One turn moves each row of this set onto another row. After a few examples, where does it send each row asked below?
repat: -25.6   0.5 -16.3   9.5   7.0  18.1  -8.4 -26.7  15.2  18.8  -0.7   2.7
Sel: -23.2  -1.5 -21.3   7.5  15.1  -7.7   5.1 -20.0  14.2  38.8  -2.3  -3.0
gis:  -7.9 -23.3 -25.9   1.7 -28.5  11.7  20.8 -11.6  14.8  23.8   5.3 -11.9
Kovo: -10.5 -21.7 -17.2  25.1   9.7  17.8 -11.6 -14.9  10.2   1.9 -15.5   4.8
bife: -28.7   0.9 -14.0 -14.7 -15.3  -8.8   5.6  -1.6  15.1  30.6  19.8  -6.3
ros: -44.2   4.1  -7.8   4.0   5.1  -8.6   9.9 -15.5  -2.0 -14.7  -6.1  10.2
vura:   2.6 -16.1  -9.3  -1.8 -22.2  10.3  15.0 -18.1  12.6  28.7  11.5 -17.3
Puti: -21.3 -38.8 -22.8  -8.9  21.9  -7.0  30.4  -6.5   3.0 -11.5 -15.0 -12.5
Lidi:  -0.1   1.8  -9.2  -7.7 -13.5  28.3  16.7 -17.7  17.2   9.8  11.8  -6.1
fud:  7.4 15.0 -1.6 11.8  8.8  0.0  0.8 12.1 17.2 18.2  5.1 -2.7
rol: -31.5   6.0 -15.7   1.9 -17.2  -6.9  23.8 -26.1  -4.6  -1.3  -2.0 -10.0
dag:  -7.4 -13.0  16.1  21.7 -26.3  -8.4  23.5 -10.0  17.1   3.3  11.4  -8.5
fel: -28.7 -31.0 -12.2 -12.3  40.2  -8.1   0.4   5.8  11.4   8.8  -5.4  -1.1
favem:  -2.9  -1.3   5.4  18.6 -10.4   8.1 -12.3  12.3   0.2  20.4   3.5  -0.4
safo:  -2.8 -14.1  -1.2  19.8  -9.1 -21.4  15.5 -17.4  19.0 -19.5  -0.7 -17.5
letu: -28.3  -6.1  -2.0  -4.4 -25.4  16.7  22.1   9.2   8.8  16.0  15.8  13.5
Sovo: -22.1 -11.0 -21.5  14.1 -11.8  -0.9  43.0 -18.8  -3.9  14.8 -11.8  -1.2
Feti:  -4.1 -32.1  -6.9   4.8  33.4   6.4   3.2  18.7  23.5  -8.3  -4.0   1.8
kase: -32.9 -27.3 -13.4 -12.5  35.5  -5.2  -3.8   9.2   9.1   3.4 -10.2   0.9
tesup: -22.9 -37.4  11.0  -3.2   7.4 -19.2  29.4  19.5   7.4 -15.2  -2.5  -3.2
runup:   4.7 -30.5   0.0  -2.1  27.8  -2.4   5.8  25.0  14.2  -7.3  -3.7  -8.9
Guv:   0.2 -25.2  14.0   4.8  14.0  13.9  -1.5  16.9  -6.0  15.0  13.3  10.9
Beziz: -11.1  -9.2 -19.5 -10.9  33.1  19.6  -2.3 -19.6   4.1   5.2   6.4   1.3
Roned: -20.2 -43.4 -18.8   0.2  17.0 -19.3  32.0  -6.5  15.2 -11.0  -7.8 -13.9
Vumiz: -27.5 -13.8 -11.3 -16.5   9.3 -17.5  30.7 -27.8  -6.6  -3.0  11.7 -10.8
kap: -21.5 -38.8  11.7  -3.4  14.9 -13.5  34.6  15.6   9.6 -15.1   0.1   0.1
vulot: -23.3  -6.9   2.9  -7.5 -19.4  18.6  15.7  -2.1  -3.4  30.1  13.0   7.8
kore:   1.0   4.6 -16.7  -6.9 -14.1  19.1   9.5  -1.7  30.0   5.9  15.5  -8.3
Galu:  -7.9  -1.3  14.8  20.1 -10.9   2.9  39.4   5.4  16.1   2.5   6.7  10.5
Loluf: -21.5   9.1   1.8 -18.0 -14.6  -3.0  13.3  -9.1   5.8  24.2  21.4  -6.8
Lugu: -32.8 -19.0 -22.3 -13.5  36.8 -14.9   5.9   6.7   7.8  -3.6  -6.5  -2.5
Damat:   2.5 -36.5   1.1   2.5  23.2   0.1   0.5  23.4  20.0  -7.0  -7.4  -7.8
pumi: -17.3 -39.8   4.8   4.5  10.8 -14.0  26.1  28.9   1.2  -8.4  -3.5   2.7
Bug: -18.8 -19.3  13.0  22.5  -5.6 -21.2  -9.8  13.5  -2.5  13.1  -0.4   3.0
Vadu: -23.6 -37.4 -22.2  -9.1  18.7  -8.2  26.9 -10.3  11.6 -16.2 -15.5 -13.5
sisel:   5.6 -37.8  12.1   6.5  -9.0 -12.1  32.1  -3.8  -1.7   0.9  15.6 -12.7

runup turns into -> kap
Feti turns into -> pumi
And these:
rol turns into -> repat
Vumiz turns into -> Beziz
Sel turns into -> fud
ros turns into -> Kovo
kore turns into -> letu
Lidi turns into -> vulot
kase turns into -> Damat

One turn moves each row of this set onto another row. After a few examples, where does it send each row asked below?
Bome:  -4.4   2.2   8.5 -17.6  34.9  -9.8   5.2   1.7 -40.5  12.3   9.5  23.7   2.0 -13.4  -4.3  15.1 -24.1   7.7  -3.4  -2.0  -1.5   2.9  -5.4  -8.0  -2.7  -9.9  26.5
fige: -15.0  16.8   3.4  -6.0 -15.5  -0.4   3.4  -8.4   7.3  17.6 -13.5  -9.0  -3.7   1.9  12.7 -16.0 -36.2  -7.4   5.7  -2.6   5.4  14.6   8.5   2.1 -21.4 -11.6  -7.1
Melen:   2.7  -7.8 -27.4  -4.5   6.7  -6.2  17.7 -12.8  -0.4  -4.1 -13.2  -5.9 -16.6   4.5  12.5 -16.5 -29.5   9.5   0.1 -10.5  17.5 -26.1  10.8 -16.6  -2.0  20.7  13.8
kogun:   2.7  15.7   1.7   1.5   9.2  -5.1 -13.3  15.9 -22.1 -20.9   1.9  16.2 -18.7  17.6  -9.2   2.6  -9.0  37.0  -2.1 -21.2   7.7 -12.9  -0.4   5.1  -2.4   0.2  40.1
vela:   6.4  -4.9 -12.3  -2.3  -1.8  11.3   1.2 -23.4  18.9 -13.0  11.4  11.7 -11.1  -1.3  15.2   8.2   1.4 -26.8 -17.5   3.9  15.6  -0.8 -16.2   2.9   5.4 -15.5  21.4
muror:   2.1  -1.6  -0.3   3.2  -1.3   2.1   3.9 -16.5  10.8   6.2 -24.6 -13.3 -25.7  -1.3  10.5   7.3 -22.9   7.4   2.5  -7.9   5.3 -24.2  15.9 -37.4  -8.0   9.8  17.4
kunel: -26.7  21.9  41.0  13.1   8.1   3.5   4.1   2.7 -27.1 -10.4 -18.9  20.8   7.6   1.1  -5.7   9.2  -2.4  -2.8  -2.6  -6.7  -0.6   8.1  10.7  -8.0  -2.8   2.8  26.9
bamep: -20.8  11.3   7.8   1.7   4.8   0.7  26.0  33.0 -16.5 -32.7  14.7  -5.6   1.6 -10.3   2.5  -8.7  -2.5  14.7   4.8  -1.3  -7.7 -16.6  28.2   4.8  -5.5 -12.4  -2.6
gigit:  -9.1  -1.0  -7.7  18.6  -0.2 -10.0   0.3   8.6 -19.9 -21.5  -8.9 -20.6 -21.1  14.9   6.7  -5.0  22.6  13.2 -24.6   2.6   5.6   5.1  27.2   0.0  19.3  -3.2  -9.8
dafor:  -8.1  17.1 -42.4  24.2  -2.9  -3.9   8.4  21.3  22.3   3.4  12.2  11.4  14.2  -6.5  -0.9   7.5 -12.7  14.6  -7.0  -0.4  -2.8 -19.8  11.9  -5.5  10.7  10.2   2.5
Kas:  10.0  26.4  19.3  12.1   8.5   0.0  11.8   9.8 -26.4   6.8   0.9  -4.2  -1.6  12.9   2.3 -10.2 -22.7  34.7 -18.8  -3.0  11.0   1.4  16.4 -24.2 -26.0  -5.8   0.9
zov: -33.8   9.8   4.6  15.9 -17.4  16.2  -0.2 -11.5 -10.8  -0.5  19.1   9.3   6.1  13.9  -0.9 -23.9  29.4  -5.3   8.0   4.8 -18.6   5.0  15.6  -6.8  13.4   7.8  15.2
Fezu: -16.8  -4.7 -18.4 -20.1  -5.1  -6.0   4.3 -13.4  -2.8  14.2  22.1   2.5  22.3   1.6 -12.8 -19.3  -2.4  16.7  -9.9   8.6 -26.1   6.4  27.8 -23.9  -4.8  -5.8  21.1
zif: -12.8   2.3   0.3  16.9  13.3 -20.8   6.2 -10.9 -36.2 -26.8  -3.9  17.4  15.5  17.6 -21.4  15.1  -4.7   0.7  -7.3  -3.5   9.5  15.2  -2.7  -9.1  11.5  27.1  -3.9
vav:  12.2  -0.8   9.4   4.7  10.0 -27.4   9.8   9.6 -41.8   3.3  -8.7  -9.3   6.1   9.5  -6.5 -10.8  -8.8  37.9  -1.2 -16.9   5.6  -1.6  12.7 -24.3 -14.1   0.4  -1.9
lep:   9.5 -19.3  -7.8  -1.0   1.5   1.0  14.3  12.1   8.0 -22.5  25.6  17.3  13.7   3.1 -16.5   5.8  24.0  -6.4  21.6  20.2   8.3   4.4  16.4   5.6   7.6   8.8  -9.3
Dovib: -25.0  27.9 -23.9  16.3   3.6  -8.4   5.1  -6.8  13.3  35.2  -4.9 -17.0  -3.6  -2.4   8.3  -3.3  17.8   5.1   5.0  -9.5  -7.3 -12.6  15.8  -5.8   3.7   4.2   2.1
Lisod: -10.9 -11.3 -22.3  -5.8   0.4 -22.5  -4.3 -20.5   3.6  -1.0  19.3 -15.6  18.2   8.7  -9.8  30.4  19.2 -12.1  -0.2  -4.8 -13.7   1.5  11.8   3.0  18.8   0.0  17.0
zomum:  -5.2  28.7  17.9   0.7   8.9   3.9 -18.2 -25.6 -17.0  30.5   1.2 -13.5  -9.2   4.3 -17.2   6.0 -21.1  15.5  21.8   9.9  -5.3   5.9  -6.8 -16.2  -4.6   1.4   6.7
baz:   2.1  29.1   1.4  -5.8  43.9  -1.6   5.3 -14.8 -40.9   1.0  21.0   4.8 -10.9  17.7  -2.3  10.0  -3.5   8.5   3.5  -1.9   0.7 -13.0  11.2   5.9 -17.3  14.0  -3.4
Vadub:   4.0 -12.7  -6.9 -12.2   0.9  -2.4   5.3 -25.7   2.0  -4.7   9.1  -3.1  13.8 -17.0   6.8  -1.6   6.8 -36.1  26.3   5.5  -8.2 -14.7  -1.1   2.8   6.2  -4.4   7.4
dani:   5.7  21.7  -9.0  19.3   3.3   2.3  -1.5   7.6 -41.2 -16.6   7.4  12.9   4.3  -0.6  -0.9 -25.3 -40.1   6.6   5.0  -2.1 -12.9   3.8   1.9  -3.0  11.3  -5.2   6.1
Sanuf:   3.4 -15.8   4.8  -2.8  21.8  37.5  -3.8   6.1  -1.6 -18.9  13.2  23.9   0.5   9.6  10.7 -15.2  -5.8  20.0  -4.5   0.2   9.0  -3.4  -4.1  15.8  -2.3 -21.7 -11.5
pazus: -18.4 -14.9  16.4   8.0  22.1   3.8  -3.7 -15.0  -4.8   1.9   9.4  34.7  -3.8  16.9   2.7  17.5  43.8  -2.5  -7.1  -3.8   0.3   1.4  -0.2  -8.9   8.2   4.6  -8.0
vizu: -12.1   4.9  -5.0   8.3 -19.0  24.8  14.2  -6.7   7.9  -7.8  29.7  -7.0 -19.9  14.6  -3.1  -7.7  30.0  -3.9  12.3  10.6  11.1  16.5   5.6   7.6  -1.6  -6.7  10.5
bolel: -13.9  -1.1 -20.9  12.2  22.5 -12.0  12.0  10.9   7.5  18.8   0.3  14.7  -5.8 -15.6   9.7  38.9  13.7   7.4  -5.8 -21.0  -4.4 -21.3   2.0 -13.3  -0.2  -7.8   2.0
Gafim:  13.8   6.3 -20.0   5.3   2.6  -9.9 -21.4   1.0 -20.2  -0.3  -0.5  13.1  -0.5  12.9 -20.4  -7.1 -33.1  22.6  -6.1  12.0  13.2  10.8 -10.5  -4.9  22.3  11.4  17.9
tos: -13.2  25.1  -0.6 -12.1  -3.7   1.5  -4.1   8.9  32.7  -3.5  10.0   4.5   6.1   6.0  -5.7  10.7   8.3 -13.7  -0.7   0.0   2.0  -6.7   9.3  10.9   1.1 -18.6  39.1
Fakel:   4.8   5.3  -7.0  -9.5  -1.8  25.0  -8.4   7.3  23.9   6.1  12.6  30.9 -14.3   5.1 -17.4   8.7 -10.6  17.4   1.6   7.6  -2.5 -11.8  -3.7 -26.8 -20.5 -24.6   8.6
nuz:   9.5 -28.2 -27.8 -11.3  19.1   5.8 -12.8 -21.6 -14.5  28.1  -1.7  14.7 -12.6  13.2  -1.7  -6.5  17.8  10.1   6.2   0.5  -1.0  -9.4   2.9  -4.0   3.3  -5.8 -12.6
meked:  27.2   6.6  -0.1  24.3   2.6   4.1   3.8  12.7 -45.4   2.1  -4.3  -3.4 -12.3  11.1  -2.2   0.4 -19.4  25.2   1.9  -3.6   7.1  -8.4   7.1 -25.4 -14.0  -3.3 -13.7
sebut:  -6.1  -6.5  -9.5   3.6  15.9  -6.2  26.0  16.7  -6.2  17.4  32.9  -1.0   8.6  18.1  18.3  -9.4  31.9  -5.2  -5.3   7.1  -6.7  -1.3  -5.6   3.8 -15.6   3.1   9.3
Rulas: -17.8  20.5  14.3  29.9  -1.5  23.4   0.5 -14.9 -25.6 -11.6  -2.0   8.9  -4.7  18.8 -10.1   1.7 -16.3  12.3  22.8  -8.5  11.3  -3.5 -15.4  11.6  -1.4  18.5  -4.1
gofa:  -7.3   7.0  14.4  -9.2  -9.6   0.7 -17.6  10.0  14.2 -25.1  -6.3  -4.1   8.2  10.1 -20.5 -25.1  11.5  10.7   1.9   7.2  -7.9  17.9  12.5 -25.9   2.0 -21.8   8.7
siket:   9.7 -17.2 -19.8   6.7 -14.0  -5.1  -1.3   0.8  -0.4  -3.5  -6.5  10.2   5.2   0.7   4.1  12.0 -48.9  -2.3   1.1   0.9   6.1   8.1   0.4  -1.7  -4.7  -0.7 -24.5
Guseg:  -9.7 -21.1  -2.9  -3.9  15.0   7.6   2.2 -27.2 -28.7 -11.9  23.9 -15.1   4.8   6.6  -5.0   7.6  14.7   0.5   2.5   1.5 -21.8  16.4   5.2 -22.2  -1.4 -15.4 -24.0
doru:   5.1   1.9   7.6  20.1  -7.3   2.8   6.1  20.4  15.9  14.2  28.4  -8.1  17.9  14.1   1.0  11.8  20.0  -1.3   9.4  24.0 -23.6  -5.3   3.7 -20.4 -14.7   6.7   1.7
ker:  -8.9   4.7  21.3  15.7  13.9   2.6   4.7   2.9   7.2 -19.4   7.8 -14.9 -14.8   9.3  -4.2  27.9   6.9  31.8   2.8  -1.3   4.0 -14.1  10.8  -4.7  -9.1  -3.6 -38.0
Puse:  -0.7  27.7  20.5  16.4  18.0 -10.5 -20.3 -22.3 -19.9  10.3 -17.2  -3.0 -14.9  17.5   4.6 -11.8  -9.0  14.8 -17.2  -8.3   0.5  21.7   0.4 -12.1   6.7  -7.3   1.0
bovim:   9.6  22.3   9.1  16.0   1.0  -9.0 -25.1  -7.1 -26.2  -7.6   2.2 -10.5   3.1  14.9 -20.2  18.2  -7.6  18.6   3.2   9.6 -22.6  -4.3  31.1 -21.5   6.1  19.0  14.8
Bul:   2.7   5.9  23.1   4.1  29.3 -22.9  -3.0  -5.1 -21.5 -11.7   4.4  16.6   7.3  -3.4 -13.2  19.1 -26.3  24.7  12.7 -20.8 -10.6   0.3 -13.8 -20.3  -7.4  -8.7 -12.1
lovel:  -3.2  -9.2   9.1  -7.2 -11.2  -8.5  -5.8 -31.7  41.3 -11.0  12.5  -4.7  24.6  -3.9  -0.3   6.4  -4.7   1.7   1.5   1.5   0.6  -3.6  -5.5  -2.0   4.7   0.7  18.3
Dule: -17.1   0.9  -0.2  10.7  -5.7  11.1   4.9  11.6  13.1 -28.7  31.9  41.7  12.1  13.2 -19.7   1.9   9.3  10.0  14.8   1.2  -0.9  -9.8  -9.7  -9.7   2.6   9.1  -2.8
kole: -11.5 -26.4  28.1  -0.1   1.4   7.1   8.5  -6.5  13.6  -1.4  18.9   6.8   4.9   0.6   3.4  23.1  35.7  13.7  -0.7   1.5   0.8  14.2  20.6   3.4   1.4  -6.4  16.5
fugel:  -0.2  -5.3  -7.8  -9.6  19.1  -9.5  25.4 -14.9   1.1  -2.2  -3.7  -2.2  -2.9  -8.5  11.0  11.4 -32.6   0.8  -7.6  -2.5   2.1 -23.8  22.9 -36.1 -13.9  16.8   9.2
Sevo:   9.4 -22.5  -5.3  20.8  -7.5  -3.4  -3.1  28.0  15.3   8.2  12.1   3.9  -2.4  24.5   8.1   4.8  30.5  17.3  -1.6   0.1  -0.3  -5.4 -18.2  -3.0  -1.5   0.8  16.3
Loni: -11.6 -23.3   2.6 -13.6  -1.8 -28.8   4.6  -5.5 -10.8   9.9 -20.5   2.2  -1.5  -7.8  11.9  16.1 -20.1  -5.6  -6.4 -21.0   0.4  18.8   4.0 -10.8 -12.4 -17.8   0.0
goda:   5.6  -0.8 -19.3   3.6  12.7  21.4  -5.9 -10.9  12.7   5.1  21.0   6.4   1.4  11.2   4.8  26.6   2.3 -11.9  16.1   1.8   4.9 -23.4  -3.0  31.9   8.2  -3.0  -2.2

siket turns into -> Loni
vizu turns into -> lep
zif turns into -> kunel
And these:
vela turns into -> Vadub
fugel turns into -> muror
Puse turns into -> dani
Bome turns into -> zomum
tos turns into -> goda
vav turns into -> Kas
bolel turns into -> Dovib
Sevo turns into -> sebut
Guseg turns into -> gofa
kogun turns into -> baz
pazus turns into -> zov
Fakel turns into -> nuz
ker turns into -> gigit

